One turning vector, and how many steps it has turned
The counts run from 0 to 147.
[ 21.1  -8.4  -3.7 -22.3   2.5 -13.8  -9.3 -24.7   2.6   2.7 -14.9  17.6
 -12.2 -13.6   3.0 -13.9   8.0 -20.7  -1.5   1.9   8.0 -37.6 -21.2  30.7
 -31.1  35.9  -3.8 -20.8 -21.9 -23.7 -15.1  24.2 -13.1  24.5   1.6  -9.7
  -1.1   1.8 -17.5 -39.5   8.1  26.0  -1.4 -23.8   2.2 -11.7 -22.7]
9
[ -6.3  14.1  11.8  -5.6   7.3  16.6  -8.1 -23.9   4.8  -5.0   7.3 -12.9
 -35.6  11.4  11.5 -11.5   3.6   0.3 -12.4   2.0   2.8 -29.4 -14.9  23.2
 -13.0  -8.5 -31.0  -6.9 -16.2  -4.0 -26.5 -23.6  13.3  25.6  29.2  13.9
   6.7  -1.2 -37.1  41.7  -0.5   9.9  -9.1 -42.6   1.9  -1.2  -6.9]
62
[  7.0  -7.2  15.1  11.6 -10.6   8.7  20.5 -11.1  21.8   4.6   7.2  16.3
 -25.5  -2.7   2.4 -46.4 -33.9  18.7  -1.8 -30.6   5.6  -3.5  -5.3  14.2
  32.9   1.0 -16.1  -8.1   7.5   4.6  -0.7 -24.5 -30.2  -1.2 -33.4 -22.3
   2.7  17.7  -3.2 -12.5  19.1  14.1  14.5   0.8 -26.7  -0.8 -25.7]
39
[ 26.4  16.4 -10.7 -27.3   0.8  -9.2  -8.3 -37.5  -8.3 -24.0   4.1  31.5
  -9.5  -1.9  -0.6  -6.7 -22.4 -26.6  -0.8 -17.8  -9.8 -14.5  -3.4  50.9
 -13.1  15.0   9.7 -21.3  -0.5 -33.3 -18.0   7.8  -7.8  20.0  12.8  -2.3
 -10.8  -3.0   4.0  -8.8 -17.9  35.8  13.9 -26.5  15.2  -6.9  -7.3]
13
[  5.9  20.3   5.7 -16.3   0.4  11.7  -7.0 -17.5   5.0   9.0  16.6 -13.8
 -31.9  12.2  16.5  -9.0  11.9 -10.0  -4.8  -5.0  11.3 -39.7  -9.6  16.5
  -9.2  -0.7 -41.4  -0.3 -11.9   8.6 -19.1 -20.7  10.2  25.6  25.0  15.5
  11.1  -0.7 -39.9  34.1  14.0  13.5 -11.4 -36.4   5.5   5.1  -6.6]
61
[-10.0 -15.8  -8.7  16.2  -8.4  15.9  -4.4 -26.0   4.7  -6.4  -2.7  19.8
 -32.5  10.7  30.9  -8.1   9.5  -5.3  -9.4 -24.9   8.7 -15.7 -25.5  18.1
   3.7 -14.1 -33.1 -15.2   0.4  25.9 -18.0 -40.2  -6.3   3.4  -3.7  37.3
 -34.8  -4.2   5.5 -19.1   1.6  30.7   7.1 -17.7 -16.3  20.4  -3.2]
46
[ 13.4 -16.0  19.3  -7.0 -22.0   2.2  24.8   0.2   1.1 -16.0  -1.7   9.7
  -1.9  -8.2  36.6 -13.0 -23.7   4.2   4.6 -22.4 -26.5  -8.1   1.1  -2.6
  -8.0   8.1 -35.8 -35.7   0.0  11.6  -2.9  20.7 -39.3  13.9 -19.3 -19.4
 -26.8  -2.5   0.4 -41.1 -33.3  24.8  -8.8  -1.4   1.6  -6.6 -21.7]
119
[ -1.7 -12.7 -33.6 -12.0 -14.9   0.9 -28.8 -25.5  13.3  -6.4   7.2  21.3
 -20.6  -0.4  14.3 -15.5  -5.3 -30.7 -38.3  -4.0  18.1  -4.6 -26.5  36.6
  -7.0 -26.3   9.8  -8.7  -5.1 -13.3 -45.0  21.2  -2.7  35.2   9.3  10.0
 -15.4   8.4  -4.3  -9.6 -14.6   3.1  -3.8  -1.9   1.5  -8.0  21.2]
97
[ -6.2  11.8   2.1  -7.6 -14.3 -17.6  -1.6 -19.8  14.0   9.9  30.1  -9.0
 -11.5   0.6  15.2 -26.1  -9.1  -0.3   1.1 -10.7 -37.6 -16.3 -17.4  22.2
  27.5  -5.8  21.2  16.6  -7.8 -23.8 -22.8  -1.0 -41.5  22.4 -21.7 -14.1
  24.1   5.8 -13.7 -24.0  12.2  25.3   4.2   0.8   4.3 -18.5  22.8]
23
[ -0.8 -17.1   5.5  16.7  -3.7  12.5  12.1 -33.6   3.6 -28.2 -10.6   8.9
 -12.0   1.2  23.1  -1.0 -10.1   8.2  -8.6 -16.2  -5.9 -18.7 -10.5  27.2
  12.2 -20.0 -16.1 -21.1  -0.4  21.7 -27.4 -24.9  -9.3   4.5 -17.8  28.0
 -42.5  -9.0  -1.5 -26.5 -19.9  30.7  -3.4 -20.2 -13.7  28.7   5.1]
48
[ 28.3  12.0  -6.0  -5.3 -11.0   4.2 -13.6 -19.7   8.3  11.1  23.6   8.6
 -12.5   3.9  -9.7 -30.7 -12.9   6.5 -38.4  -5.4   1.8 -33.9 -23.8   3.2
   0.2  27.3   5.2  21.9  26.7  -1.9  -0.7 -18.2  -9.6  19.5  -7.1  -3.0
  12.0  -4.0 -35.0 -16.7  -8.8  11.3 -10.5 -41.4  -7.2   9.5  -1.4]
144
[  8.4  -6.7  11.2  -8.1  -4.9  13.3 -33.4 -36.7  15.1  -6.8  -7.0  -1.4
 -31.9  -6.3  27.6 -16.1  -2.8  15.8  -9.8  -7.8 -23.9   0.2 -30.6  20.1
 -19.9 -27.4 -34.1 -32.1 -33.4   0.4 -27.2   2.4 -15.2   3.7 -12.1   6.5
 -10.7  -9.8  -4.6 -27.0   3.8   3.5  14.8  -3.0  13.4  -5.3  -5.3]
113
[-46.4  10.5  -6.9  -0.2 -21.1   8.8  30.5  -4.6   1.5   2.9  22.5  -4.0
  -6.6   4.2  30.0 -12.8  -5.6   4.0  -1.8 -18.3 -43.3 -28.8  -0.9   6.2
  15.1  21.8   2.7  -9.4  24.3  -4.7   0.9 -14.7 -27.1  27.1   0.4  18.9
   6.3 -16.8 -22.5  -0.6 -26.8  32.9  -8.9 -13.3 -12.6   0.5  25.2]
136
[ -5.7  -5.1 -17.1   3.0  -3.3 -15.3  32.2  -9.4   7.8  -2.5  -9.4  18.7
 -35.0  -0.1   6.1 -23.7  33.0  -4.7   0.9  -6.1  10.4 -22.2 -16.1  24.4
  27.5  14.5  37.5  -5.1 -19.4 -15.2 -23.2  12.3 -36.0  19.0   1.4 -15.7
   2.0  -6.9  -9.8 -14.6  25.1  22.8   6.5  18.4 -31.6  -9.0  -5.4]
89
[  8.8  -5.1   6.9 -29.7 -18.3   2.0  14.0  -6.5  27.7 -13.8  12.3   5.7
 -11.4  -9.8  13.2 -38.6 -38.8  14.8  -7.8 -12.2  15.0 -10.5   1.0  24.6
  12.0 -28.6   0.1 -21.7 -12.7  -6.6 -15.0  34.1 -22.0  38.6  -2.8 -25.7
  12.5  10.7 -14.9   2.0 -14.1  -9.0   7.9  16.3  -0.4 -15.1  16.5]
103
[-20.6  14.4  -1.2  -4.2  -9.5 -15.6   6.6 -10.2   7.6   2.4  34.9  -3.2
 -20.7   6.2  22.1 -19.4  -3.9  -2.8   3.8 -19.2 -33.0  -7.6 -14.5  34.3
  22.9  -6.8  19.6  15.2   0.7 -25.2 -11.5  -7.4 -46.1  27.4  -6.5  -6.9
  23.7  -0.3  -7.6  -2.2   3.4  33.0   8.6   2.9   1.0 -27.2  20.8]
22
[ -2.6 -19.2   9.1  -7.8 -23.8   2.0  23.5   1.5   5.9  -1.4  -2.6   9.7
   0.2  -4.4  42.5 -11.4 -23.6  -9.2  10.8 -22.6 -10.8 -21.3   3.6 -10.2
  -8.8  18.8 -47.2 -33.4  -2.0  11.3   6.7  20.4 -28.2  19.4 -22.0  -7.3
 -12.2   5.6  -4.0 -30.3 -21.1  27.1  -5.0   1.6   1.2 -13.2 -14.2]
120
[-23.4  -8.1  -9.6   8.1  -4.2   1.5  -1.9   6.6  12.2  30.8  11.6  -2.0
  -6.7   6.4   8.8 -30.5   4.2 -12.0 -19.3 -17.4   2.5 -42.1 -38.7  -4.1
   1.1  24.2  -0.1  14.3  12.3 -14.5   0.3  -5.1 -18.2  30.2  -4.1  14.7
  19.2  10.2 -30.0  -8.8 -10.0  16.2 -25.5 -42.4 -20.4 -18.3   9.6]
141
[ 19.0  -6.1 -22.8  -9.3 -38.1   7.3 -29.9 -28.5   8.2   2.9  23.7  18.8
 -15.1  -2.6  13.2 -33.0 -19.3   0.4 -47.0 -25.5 -16.9  20.8 -29.0  -0.5
  -1.7  -2.3  -8.7  12.1  28.6   0.1 -13.4  -6.5 -22.6  17.8  -6.9  -6.6
 -15.3  -3.4  -6.3 -30.2 -15.8  15.5  -6.6  -7.3   2.1  -2.2   3.1]
30
[ -4.0   5.3  -2.5  -4.4  10.1 -20.6   3.6  -0.5  16.8  11.6 -16.4  22.9
  -5.8  -4.9  23.9  -0.1  -7.2 -25.9  10.3   2.0  -7.7 -55.0 -18.7  20.5
 -33.1  36.9  -5.4 -21.9 -11.8 -17.2  -9.9  19.5 -30.9  24.5 -24.6   1.5
   1.2   2.9 -14.2 -32.7  -5.9  13.8   4.6 -11.7   1.6 -25.2  -2.0]
7
[-27.8 -24.8   2.2   2.9 -13.9   4.4  29.0 -10.5   2.0 -12.3 -12.8  -3.1
  -3.9   6.6  27.7  -4.2  -6.6  -5.5   2.9 -16.1  12.8 -41.0  -0.3   9.6
   9.6  -8.0 -39.9 -31.5  -5.8  11.7  -5.3  13.8  -7.8  35.2  -4.1  19.6
 -19.7  14.2 -19.7  -1.9 -28.3  15.3 -28.1 -23.5 -22.1  -1.2  17.2]
52
[ 25.2  15.0  25.7 -18.8  -2.1   3.7  13.0 -23.6   4.5   3.3  17.3 -17.3
 -14.5  -5.0  11.2 -17.6  -7.8   0.2  -3.1  13.4  19.7 -52.0   3.9  23.0
   3.3   6.5 -28.2   4.1  -8.7  16.1 -13.0 -14.7  -4.3  22.4   7.2 -17.7
  12.0   0.9 -46.4   8.1  14.1  14.6 -25.5 -41.4   4.9  22.5 -10.5]
59
[ 28.3  17.1 -15.4 -44.9 -10.0  -3.3   0.6 -41.6  -9.4 -26.9  18.5  31.1
  -7.7  -1.0   9.0 -12.9 -23.8 -10.5  -6.1 -13.8  -9.3 -13.7   5.0  38.2
 -11.3  15.6  10.7 -18.7   6.3 -22.7 -11.5  10.3 -14.6  18.5  20.8 -13.2
  -8.7 -12.0  -8.3  -5.0 -10.1  34.9  11.4 -13.7  22.0  -1.7  -7.8]
14
[ 18.9  -3.6 -16.4 -20.1 -32.7   5.8   4.1  -2.5  13.3 -11.3  23.3  30.0
 -10.1  -3.5  26.8 -29.2 -22.7  -9.6 -37.2  -8.5  18.3   4.7  -5.0  30.3
 -10.0 -18.7   4.7  -1.9  17.3   9.9 -14.9  22.1 -27.0  41.7  19.3 -11.6
 -15.3   3.3  -4.9  -1.1 -24.5   9.6   6.6  15.5  -1.0  -5.0  20.5]
100
[-18.1  -0.7 -15.4 -38.1 -14.2  -1.8  16.2 -23.8   5.0 -24.2   9.0  -2.7
 -13.2  -4.9  11.9 -28.8   6.1   8.3  16.3 -31.5 -21.0  -0.3   1.1  34.2
  15.3   0.9   6.9 -24.4 -23.1 -39.2  -9.9  22.6 -19.3  22.8  31.9 -14.5
  14.9   4.3  -7.5  10.9  -2.4  25.6  11.8  -5.1  -2.8 -23.5   8.7]
18
[-14.2  -3.5  20.0  15.9   8.8  -0.8  31.7  20.1  10.7 -15.5 -22.1  22.3
 -31.5   0.3  18.3 -11.9   7.7   6.8   0.0 -11.9 -20.6 -24.6  -9.8  22.1
 -23.5  13.4  15.9 -27.0 -13.3 -24.2 -13.8  25.2 -40.8  14.4  -0.3   2.7
 -11.6 -13.6  -1.0 -27.4 -30.4  10.4   9.8  -2.8 -21.8 -18.4 -10.4]
3
[ -4.5 -14.0   7.2  10.2 -13.8   6.9 -12.0  -7.1   6.1 -15.3  -1.3  15.9
 -28.1   5.3  44.8  -3.4  -8.6  -2.1  -2.2 -31.2 -23.8   9.8 -26.5  -1.0
 -28.5 -17.4 -36.1 -23.3  -5.9   3.6 -17.8  -0.5 -23.2   9.3   0.4  20.6
 -29.9  -4.9  10.7 -23.9 -32.3  19.1   8.7   2.4   2.5  -7.2  -6.4]
116
[ 24.8  13.8   7.9 -17.9  -7.4   8.6   8.1 -19.5   1.3   6.8  20.9 -15.9
 -20.8   2.6  21.7 -13.6   3.3  -6.6 -14.8   9.0  18.6 -43.6  -6.2  16.2
  -5.4   9.5 -38.3  -0.1 -15.0  25.5  -7.6 -21.0   1.2  25.9  18.5   0.3
  16.5  -5.2 -47.4  24.0  19.0  12.7 -21.0 -33.5   9.8  14.7 -11.7]
60
[-21.6   1.0   5.7  -9.9 -25.1  14.7  31.0 -17.7 -10.5 -18.9  14.6  -1.1
 -18.1  -1.0  28.0 -17.7  17.2  12.5  -7.2 -16.6 -31.9   4.5  -2.2  15.6
  14.3  13.2   9.4 -14.5  20.2  -1.6  -4.1 -17.3 -20.6  11.2  25.7   3.2
 -12.4 -24.1 -27.2 -11.8 -19.8  47.2 -14.3 -29.1 -16.8  19.6   4.4]
134
[  3.3 -15.3  18.2   3.4  -8.6   2.8  45.3  10.3  -2.1   4.9  15.1  -1.8
 -10.0   7.6  19.3 -14.6  -6.0 -14.5  -4.5 -13.3  30.6 -31.5   0.0  11.6
   2.4   0.6 -20.6   6.0   8.4  21.9  -1.9  -2.2 -22.6  37.2  21.3  -5.0
 -16.0  23.9 -26.3  -4.1 -12.1  40.8 -21.5 -28.7 -22.9   5.1  -9.6]
55
[ -5.0  -4.6  21.7  13.5  -4.7  -4.0  37.8  10.3   0.2   7.7  18.3   2.1
 -11.2  11.0  17.7  -4.8 -16.7 -24.6  -2.2  -8.0  26.2 -43.2   5.0  14.4
  -0.1  -1.0 -28.2  13.3   7.5  15.7  -3.9 -10.4 -19.7  33.8   6.9   1.6
  -7.5  29.1 -23.9   7.2  -8.8  39.3 -24.7 -34.5 -18.2  -1.5  -4.3]
56
[-10.4  -0.3  -9.7 -24.0 -19.6  -3.8  25.1  -2.7  -2.0  -6.4  32.6   4.7
 -21.1  -4.6  23.9 -31.1  21.4   7.0   9.1 -23.7 -21.2   5.3 -15.0  24.2
  16.7   8.0  19.3   8.5  -5.8 -18.3  -3.3   3.6 -36.5  25.6  31.1 -20.3
  19.0   2.7 -12.0  -4.5   5.6  43.2  12.1   6.9 -10.7 -22.8   6.2]
20
[  7.4  12.4  17.6  25.3  16.0  -9.8  19.7  10.4   8.9   1.2  -5.9   6.3
 -38.9  12.4  -2.2 -10.0   3.3   6.1 -23.5  -9.6 -21.0 -39.4 -20.5 -13.0
  -4.0  24.6   9.4   7.0   2.1 -19.4 -19.0  11.3 -35.6  20.3 -12.4 -15.0
   2.7  -8.5 -25.6 -11.1 -22.2   0.4 -24.6 -30.7 -14.0 -28.3 -19.6]
73
[ -0.6  -7.0 -16.6 -21.3 -37.8   8.9 -11.5 -29.5  20.2  -5.5   3.0   6.3
  -0.9  -1.3   8.7 -40.1 -48.7  19.8 -31.0 -32.4 -18.4   6.3  -6.3  -1.5
  20.7  -7.1 -24.5 -29.2  11.9 -12.9 -11.4  15.8  -5.0  23.2 -24.9 -16.5
  -4.6   6.6  -5.4  -6.3 -29.8  -9.3  -3.2  -5.5   0.4  -8.6   5.9]
33
[  7.0  -1.4  26.3   4.5   6.6  -5.0  26.1  18.2   7.6 -13.5 -12.3  26.4
 -27.5  -4.5  18.8 -12.6   3.6   8.7   0.4  -3.0 -15.6 -24.9 -13.7  12.0
 -21.1  25.6  15.9 -19.5  -5.0 -10.1 -13.5  20.6 -45.7  12.3  -3.7 -12.1
 -10.5 -12.9  -5.1 -42.0 -22.9  16.6  10.5   0.9 -20.0 -12.7 -12.0]
4
[ 36.6  13.4 -30.4 -14.1   0.3  -2.0  -9.6 -28.8  -4.8  -8.6 -21.1  26.6
 -37.2   3.5  -4.7 -15.0   5.3  -5.1 -32.5 -14.3   9.3 -19.3 -16.1  -1.3
 -14.5  40.6  -5.4 -27.0  -4.9 -16.1 -24.1  17.7   3.0   2.0   1.0 -13.5
  -1.7 -14.1 -21.4   5.2   1.1  -5.5 -11.7 -27.4  -0.4  -5.3 -36.2]
79
[  2.8 -20.8 -11.2  -5.0 -29.6  12.2  26.6 -18.7  -5.7 -18.3  -4.2   9.0
   4.7   6.8  39.4  -2.1  -7.4  13.3 -12.8  -9.4   3.0 -26.8   0.4   6.4
  14.5  -3.5 -30.3 -34.5   8.4  41.3  -6.7  -4.0 -16.4  20.5  -2.6  23.0
 -30.9 -11.2 -11.9 -21.8 -23.9  24.8 -16.6  -7.9 -13.4  25.9  11.2]
50
[ -2.9  -6.4  22.9   7.6   2.9   3.2  -2.0   5.3  41.2  10.1  16.8   0.2
 -40.4   6.1  17.1 -39.6 -19.9   5.1   6.5 -16.8   2.6  -0.9 -25.7  34.4
  -0.1 -37.1  -7.7   6.7 -22.8 -11.8 -20.4  -5.3 -26.3  21.6  -4.3  -8.5
  16.5  24.4  -2.9  -1.5  11.7   4.3  19.7   8.6  -9.3 -23.5  -8.9]
107
